128 stands for zero in the data rows.
Some points, one per row:
[110 159 198 158 122 173 101 136 150 169 191 158]
[ 77 143 229 140 125 202  91 134 144 164 220 136]
[ 73 151 234 135 124 176  84 135 133 162 229 130]
[ 80 150 236 144 133 170  94 165 123 164 233 138]
[100 165 246 156 162 170 110 172 137 179 252 169]
[ 94 149 217 147 157 122  96 160 117 168 229 172]
[ 86 145 203 127 158 103  88 153 107 148 223 195]
[ 82 143 200 138 160 105  88 153 107 147 234 203]
[ 87 150 208 147 149 102  85 143 113 163 238 188]
[ 88 146 217 149 131 109  90 134 111 161 236 170]
[ 91 138 199 128 122 109 106 120 101 141 223 147]
[ 78 133 204 130 125 102 110 106 103 140 223 137]
[ 95 149 213 158 137 126 101 122 128 164 248 161]
[108 144 148  91 148 118 140 164  72 116 185 117]
[250  92  99  31 141 200 215 120 102  70 144  48]
[255  81  94  53 132 195 142 115 164 157 145  49]
[255  64  92  62 141 204 106 117 179 168 139  36]
[141 119 130 170 130 111  14 178 173 245 156 116]
[ 85 112 121 148  94  90  40 156 112 157 121 110]
[102 126 141 154 108 123  96 161 114 138 125 138]
[ 99 141 150 151  96 140  99 169 117 129 133 126]
[ 73 118 123 124  64 122  69 143  87 108 103  91]
[ 92 134 128 138  71 132  89 169 101 126 112  92]
[ 84 133 130 145  88 130  98 179  96 135 115 106]
[ 81 135 128 134 101 119  87 173  97 140 116 105]
[ 99 151 144 140 127 135  91 189 109 150 126 133]
[105 157 155 158 128 160 115 199 119 149 133 148]
[ 95 149 136 153 125 156  93 193 120 133 116 143]
[ 83 141 133 145 119 158  99 168 100 109 119 133]
[100 162 151 191 140 172 105 176 129 138 136 152]
[ 92 147 133 182 116 155  90 160 111 124 121 134]
[ 90 147 135 182 127 152  94 161 114 124 125 136]
[ 90 145 132 158 124 141  86 157 105 146 117 131]
[ 90 148 130 153 132 135  89 162 112 157 120 135]
[131 132  86 108 163 125 143 152 100 107  86 134]
[154 150  83 132 184 125 181 163 116 114  89 145]
[127 152 102 148 164 126 143 171 118 144 117 148]
[103 139 111 122 137 117 129 152 102 148 113 124]
[107 135 122  94 136 107 131 151  95 150 115 130]
[113 143 122  81 154 104 149 160  99 155 115 140]
[108 149 132  70 152  99 154 152  88 152 109 144]
[109 150 132  65 171 111 181 170  90 146 121 149]
[ 85 155 130  53 157  84 177 158  70 140 106 138]
[ 87 156 132  43 149  90 194 160  61 148 107 138]
40 more points follow, each with its number after it:
[ 82 143 124  34 138  72 207 149  47 148  86 130] 0
[103 153 143  44 144  93 222 161  74 162 111 141] 1
[ 89 155 140  47 140 100 209 161  76 156 114 144] 2
[ 93 159 138  56 129 110 203 162  72 162 117 140] 3
[ 87 155 134  60 131 110 162 169  66 157 108 141] 4
[ 89 149 129  61 126 102 135 162  64 157 105 137] 5
[ 83 134 123  34 115 101 141 144  55 137 102 120] 6
[ 94 152 143  58 138 114 171 154  86 160 113 136] 7
[ 81 139 121  55 121 103 174 132  90 152 108 122] 8
[ 96 154 145  73 138 122 199 130 116 166 122 140] 9
[ 85 145 133  58 130 113 199 124 112 158 102 136] 10
[ 88 148 132  66 129 110 201 121 108 156  97 134] 11
[ 94 144 133  63 132 111 190 124 124 157 111 136] 12
[125 138 135  70 141 128 199 146 119 164 124 142] 13
[113 130 127  58 141 137 182 165 114 162 116 135] 14
[109 110 102  49 141 107 157 134 119 158 117 131] 15
[127 128 117  77 150 113 144 161 141 163 128 143] 16
[141 145 115 113 166 132 143 179 163 169 140 168] 17
[139 147 113 120 154 138 143 177 151 165 143 153] 18
[108 130 106 132  83  99 112 140 127 136 117 123] 19
[119 140 126 164  49 111 107 150 131 120 119 131] 20
[132 142 124 167  38 115 100 154 127 113 120 142] 21
[135 142 115 166  26  98  83 149 126 103 113 129] 22
[142 138 115 160  21 104  80 148 128 109 105 129] 23
[160 150 121 172  28 116  98 166 140 141 122 142] 24
[145 117  93 143   0  95  64 138 113 131  95 117] 25
[182 123  90 133  57 110  72 157 132 156 102 144] 26
[179 129  90 144 104 121  70 173 141 162 111 139] 27
[165 148 115 164 127 126  81 177 156 170 132 151] 28
[144 142 100 163 121 124  84 179 139 161 130 140] 29
[177 139  70 153 124 140 127 170 130 108 111 142] 30
[168 128  69 151 113 128 105 161 127  88 112 135] 31
[141 115  62 133  96 109  84 142  98  75 100 116] 32
[194 136  69 144 137 121 123 160 117  90 106 142] 33
[189 131  42 144 132 100 113 141 117  89  93 143] 34
[169 128  27 132 122 102  97 151 113  81  80 133] 35
[201 146  42 149 139 121 109 168 118  83  95 139] 36
[181 152  34 145 112  92  92 161 114  83  80 136] 37
[174 144  34 145 102  71  93 142 105  94  66 133] 38
[135 138  84 149  51 118  80 151  97  94 108  89] 39
Which two of these numbered points are nearest to each point below, ignoring the 3 directions in which the first points spread most? Their numbers follow each, nearest first.
[118 125  79 104 165  94 187  62 107 107 103 115] > 19 11
[ 32  99 168 239 106  27  93  91 206 159 159 216] > 19 12
[122 146 172 144 129 189 101 169 132  62 183 141] > 31 30
[136 154  96 121 209 129 152 145 107  40 125 189] > 36 33
[106 143 131 147  38 182  88 162 108 103 137  88] > 39 20
[105 142  99  91 185 116 146 137 112 139  64 153] > 16 18
[249  35 110 126 110 155  79 116 191 146 113  35] > 19 16
[ 78 141 133 138  54 203  77 170 109 121 143 104] > 4 3
[131   6 127 129 113 158 102 137 192 145 131  48] > 15 8
[107 148 186 160  98 138 114 153 108  54 166 132] > 39 20
[ 77 142 154 115 136 189  83 158  89  51 170 126] > 32 39
[255  58  80  91 126 220  99  81 201 180 121  40] > 15 16
[110 116 159 193  89  89 117 138 145  88 131 140] > 20 21
[108 144  92 138 118  62 162  45 106  99  47 123] > 19 20
[179  38 141 167 128 160  92 171 208 181 138  45] > 16 13
[123 134  93 106 172  97 202  62 112 105 114 127] > 19 11
[202 141  93 141 127 114 166  80 124  69  90 136] > 34 38
[152 122  75 107 118  92 130  45  99  64  60 125] > 32 38
[255  58  82 105 132 200  92  95 222 206 128  44] > 16 15
[100 158 198 170 113 125 139 122 128  68 170 141] > 20 21
[114 147 107  97 180 178 118 171  88  45 133 175] > 31 30
[ 95 132 165 130 118 160 123 127 123  38 157 120] > 32 39
